Rotation paths and how fast each direction turns (degrees a step):
Each turn is a multiple of 5 degrees from 10 to 175, or 0.
Each row of a path follows its step; steps can be skipped.

step 0: [ 38  -4 -23  19 -12 -32  30  -5  18  -8  33   4 -11  17   8 -48 -31 -51
  10  36  26  20 -53 -17 -29   1 -29 -31   5 -22  10  27   9 -44 -10   7
  -3 -17]
step 1: [ -2  27  17  20 -11  29   7  19  14   3 -27  37   4   2  -7   2  43 -13
   5  25  24 -61  -6  15  27  16   5  22  54  31  10 -29  -5   3  56 -16
   5 -39]
step 2: [ 14 -27 -46  12   5  -7   0 -20 -18  26   7 -21  14  11  67 -56  46 -26
 -38  16 -17  22   9  20  11  10  -7  12 -40   5 -15  26  12  33  10  -4
 -35   8]
step 3: [-10  -3  15  16 -44  20  13   7  23 -14  22 -12  57  -5 -27   9 -17   9
 -10 -22   9 -50 -13  25 -11  33   1 -27 -16 -11 -27  -3   5 -54  29 -51
   1  44]
step 4: [-28  21  32  22  16 -15   9   8  49  10   9 -15  -8  57  -2 -40 -21  -1
 -30  28 -29  25  24 -24  23  -2  -5  11  46  46  -6  32  33  33 -15 -10
   3  15]
step 5: [  4 -19 -28   7 -12  41   0 -16  48 -58 -30  17  -7  28  30   2  -4 -38
  21   5  -2 -27 -48 -10   8  12 -26 -10 -58   5  26 -21   0 -15  -1  26
  22  18]
step 6: [ 34  -1  47 -17 -24   5  15 -12   1  24  24  11 -27  11  -4  -7  14 -16
 -28  18  22 -25 -56  11   7 -13  19 -10  47  13  -4  65 -17  -6  19   8
 -56 -15]
step 7: [-11 -36 -23  29  15  13   3 -11   9  28  15 -41  20  19  15 -33  23 -18
  49  66  -6 -17  30  38  15  13   7  10   4  13  28 -53  -7 -20  27 -10
   3  -7]
step 8: [-18 -26 -15  -6  -3  33  24  -5  -3 -22  27 -18  25 -30  30   8   1 -36
 -45 -29  30 -13 -23  14   5  32 -33   8  19   0 -39  43  33  46   2 -39
  18  -3]
step 9: [-10  41 -20  55 -25   4 -47  -3  25  20  18  25  -1  38  -2 -19 -40 -21
 -14  18 -16  18   0  -3 -23  20  51 -11  -4  15 -29  -1  22 -48  34 -11
  -5  23]
Speeds:
[ 16  -1   5  -2   8   7   4  -5  -8  -1  -9  29  -8  12   3 -14  -9   1
   3   3  15 -10   5   3   4  -1  -6 -13  -1  -3  21  -1  -9   4  -4   3
 -11 -13] -> 70
[ 19  -9  -1 -12  -8   8  -3  17  12 -15  -9 -16  -1  -3  -9   8  -8   1
  -5  -7  11 -18  -3  -3   1   4  -4   7   4 -15   3 -18   5   6   6 -11
  -6   0] -> 155
[ -4  -8  21   7   0   6   5  -4   8   9 -21  12   6  -6   7  17   4   7
  11 -11   0   1  -4   1  10   9   0   5  15 -11 -13  17   8   4   0  -6
  -4  -8] -> 155
[ 12  -3   4  -2   5  -1  -9  -1  13  17   1  -5   3  27  10   6   0   5
  -5  13 -10  13  11   1   6   6  12   9 -10  -7  -5 -15  -5  10  -2   3
   3 -16] -> 140
[-16  -3   1   5  -8 -20  -7  18  -1   1  -3  -5  -1   2   2 -17  -9 -18
   8  -1   0   1  -1   5   1   3  13   1  -4 -21   8   9   8  11  -6  11
 -15  -2] -> 170
[  3   6   1  17 -11  -6 -10   2   7 -10  -9   4 -19   5   6  -9   6  -1
   1  -7  10   2  -9 -20  -3  -5  -3   9   3   0 -13   0 -16   0  15  17
  15  -7] -> 80
[ -2  -2   2   5   4 -12  -5 -16  -9 -17  -2   5  -9   7   1   8  -1  -8
   4  -1 -16  -8 -10  13  -6 -12  -4 -11  -6   1 -18 -12   9  23   8 -10
  -7  -5] -> 115

step 0: [ -9 -13 -38 -11 -25 -50 -35 -20 -34  21   1  24  24 -13  11 -43   3 -53
 -14  31 -26   7  19 -19   9  28  25 -23 -14   2  -5  21 -17  21  -2 -24
   5  61]
step 1: [-14 -15  40  22 -13  51   6  -4  -3  -3 -15   6 -39   4  34 -17  25 -21
 -24  12 -25  22  18  -1 -55  47  17 -37  31 -14  20 -37 -31  16  -7  34
  -4  16]
step 2: [ 16 -26  -1   1 -43 -53 -19  -7  -8 -11   6  38   7 -43 -21  -6   8  28
  32  18  -2  39  32 -14 -29  -7 -37 -24  39 -26   2 -17  -3   7 -25 -34
 -28  37]
step 3: [ 34 -34  14 -18 -28  58 -16 -35   7  19  -8  24  -8 -19 -14  -4 -35 -33
 -22  73 -14  13 -16  -4  -2  34   0 -25   1  17 -32   4  13  16  24   7
   2  34]
step 4: [ -4 -21 -30  45   4  -4 -22 -27 -27   0  16   1   9 -23  24 -23  27  -3
 -12  47 -23   6  44 -10 -21 -12  28 -12  14 -42  57  28 -20  32 -16   2
  17  38]
step 5: [-19 -20  35  14 -58  20 -18  10  -2   2  13  10  27 -10 -14 -29  18  -6
 -19   1 -33  42  -9   7  -8  69 -28  -7  34  32  18 -34 -14  -7 -22  17
 -22  34]
step 6: [ 14 -14  11 -25  10  -8 -23   7 -42  32 -23  11 -46 -40 -27 -17  -9   9
  43  34  16  29  21 -40 -40   4   7 -37  19 -14  17  13  12   7  13   1
  -3  59]
step 7: [ -9 -37  -2  23 -16  20  -5 -36   3   0  12  45  27 -42  29 -32   0 -24
 -30  65  16  21 -27  -3  -6  21  -9  -3  35 -39 -31 -32  17  15 -13  15
  29   0]
step 8: [ -3 -29  24  26 -17  31 -52   7   5  21   1 -13 -10 -18 -10  32  20  20
  -2  58 -27   8  26   1 -20   4 -37   0  -1   1  66  27 -18  26 -28 -24
   6  29]
step 9: [ 22 -25  -7  -7 -13  10  -8  -5   9   7  15   9  32 -42 -37 -53  24 -17
  22   7 -18  39   9  -7  31  30  10   1  53  11   8  12  15 -27   2  48
  10  57]
Speeds:
[ -8   8  -3   8  10   0  -4   5   3 -18  -7   5   7  23   9   5  -3  -7
   1  12  -2  11  -6  -9  -6   0 -12  15  22 -10   8   4 -11   4  11   1
 -11  -5] -> 115
[ 13 -18  -2   4  -1  -2  -3   5   4   3   4  12   7  -4   2  -5   7 -13
   6  20  -7   8   6 -15 -16  18   0 -19   0   4  12   5   8 -11 -12   1
  -1  -9] -> 0
[-12   3   8  13   7 -11   7  -2   0   6  22   5  15   1  -2   0 -19   7
   5   2 -11  -1  -7  -4   7   9  -8  -5  -2   2  -2 -15  -8  -3  -1 -27
  11   2] -> 140

step 0: [ 29  24  20 -36 -32  14 -27  14  23 -34  39  21 -15  -1  -1  -9  14   6
 -73  15  12 -33  -4  -2   3 -77 -10 -35   2  47 -36  18  -5  -2  47  16
 -12 -20]
step 1: [ -7 -14 -14  12 -14 -10  36 -33  20  18 -29 -43 -13  10 -25  22   0  44
 -51 -18 -32  34 -26  -7  49  12  33  14  -4  28  30 -13 -55 -69  14   9
   6  34]
step 2: [-43 -34  34   1  -2  18   2  18  62  30  18  10  53  -1 -17  -9 -49 -11
 -11 -23  25 -47   9 -52 -29 -22 -32  46   0   0   9  15   6  -4  40 -49
  22  -2]
step 3: [ 13 -56 -12  22 -38  31   7 -18  -5   2  18  -8 -57 -18  24  -4   7  17
  23  45  34  10  13 -32  29  48   4  37  35  19 -41  -1 -53  22 -35 -28
 -33   9]
step 4: [ 27   1 -48  62  19  -1  18  20  26  37   8  36  22  24 -18   7  18  -7
  11  17  31 -48 -34  15  22   2 -46  21  10 -11  25  49  52 -14 -33  43
   6 -10]
step 5: [-64  35 -19 -28 -79 -10 -29 -10  -3 -12   0   4  11  16  15 -47  50  14
  34 -25 -18  13 -18  35  12 -11  -5  10  63   5 -27   4  -3  26 -23 -10
  27   3]
step 6: [ 37  18  22  13 -28 -48 -16 -15  -2 -15  -3 -34 -16  22 -18  -1  44  20
 -61  35  31  -1  16 -21  -6 -51 -61 -16 -33  47  10 -23  37  12   9  33
  -8  -4]
step 7: [-36  30 -20 -26  13  55  33  10  -2  23 -43 -12 -28  12   2 -42 -15  28
 -49 -14 -30   0  15  16  40 -19   4   6  16  28  25   8 -60 -44  41  16
  36 -26]
step 8: [-16 -11  14  12 -15 -28   1  31  63  30 -42 -25  38 -14  -7  29 -13 -16
  21  25  -2  46   3 -58 -19 -31 -22  57 -26   6   6   3 -17  11  45 -30
 -13  52]
step 9: [ -2 -18  12  14 -24  57  -9 -16  12  11   1  24 -80 -21  -4  10 -42 -12
  18 -16  14 -19  62 -19 -16  64 -61  16  23  18  -3  16 -18  -5 -22  -2
  -9 -24]
Speeds:
[  2   5   3 -10  -4   6   7 -15  -5   7  -4   3   2   6   4  23   9  22
  12   4   3   7   8  18   3   5   4   2  14   2  11  -7  -9   0   5 -19
  -5 -10] -> 170
[  7  -2   1   2  -3  10  -1  23   3  14  -1   2   7   2   7   2 -12  -2
   5   8  -6  12   5 -15  14   7 -14   1   3 -25  -3  -7  -6   1 -10  -4
 -14 -14] -> 65
[  4  -6 -15   8   5   8   7  -7  14  -5   2 -12   7   5  -1   7 -19  -4
  10   3  12 -17   7   7 -20   6   2  10  11  -5 -13  -6 -11  -1 -14   3
  -4  12] -> 55
[  2   2   6  -4   7 -25   5  -7  10 -11 -10   2   2  14  -1  -4 -22   5
 -14   5 -18  -4  11   4  14 -10  -1   5  -1   5 -10 -10  -9   1   0  -7
   5  -9] -> 60
[  2 -14  10 -17 -20  -7  -5  -3  16  -5   8  -5   2  -3  13 -10  -1 -16
  10   5   0  -3  15  -1  -5  -1   3  -7   0  13  19  -5   2  11  -4   0
 -15  -4] -> 120
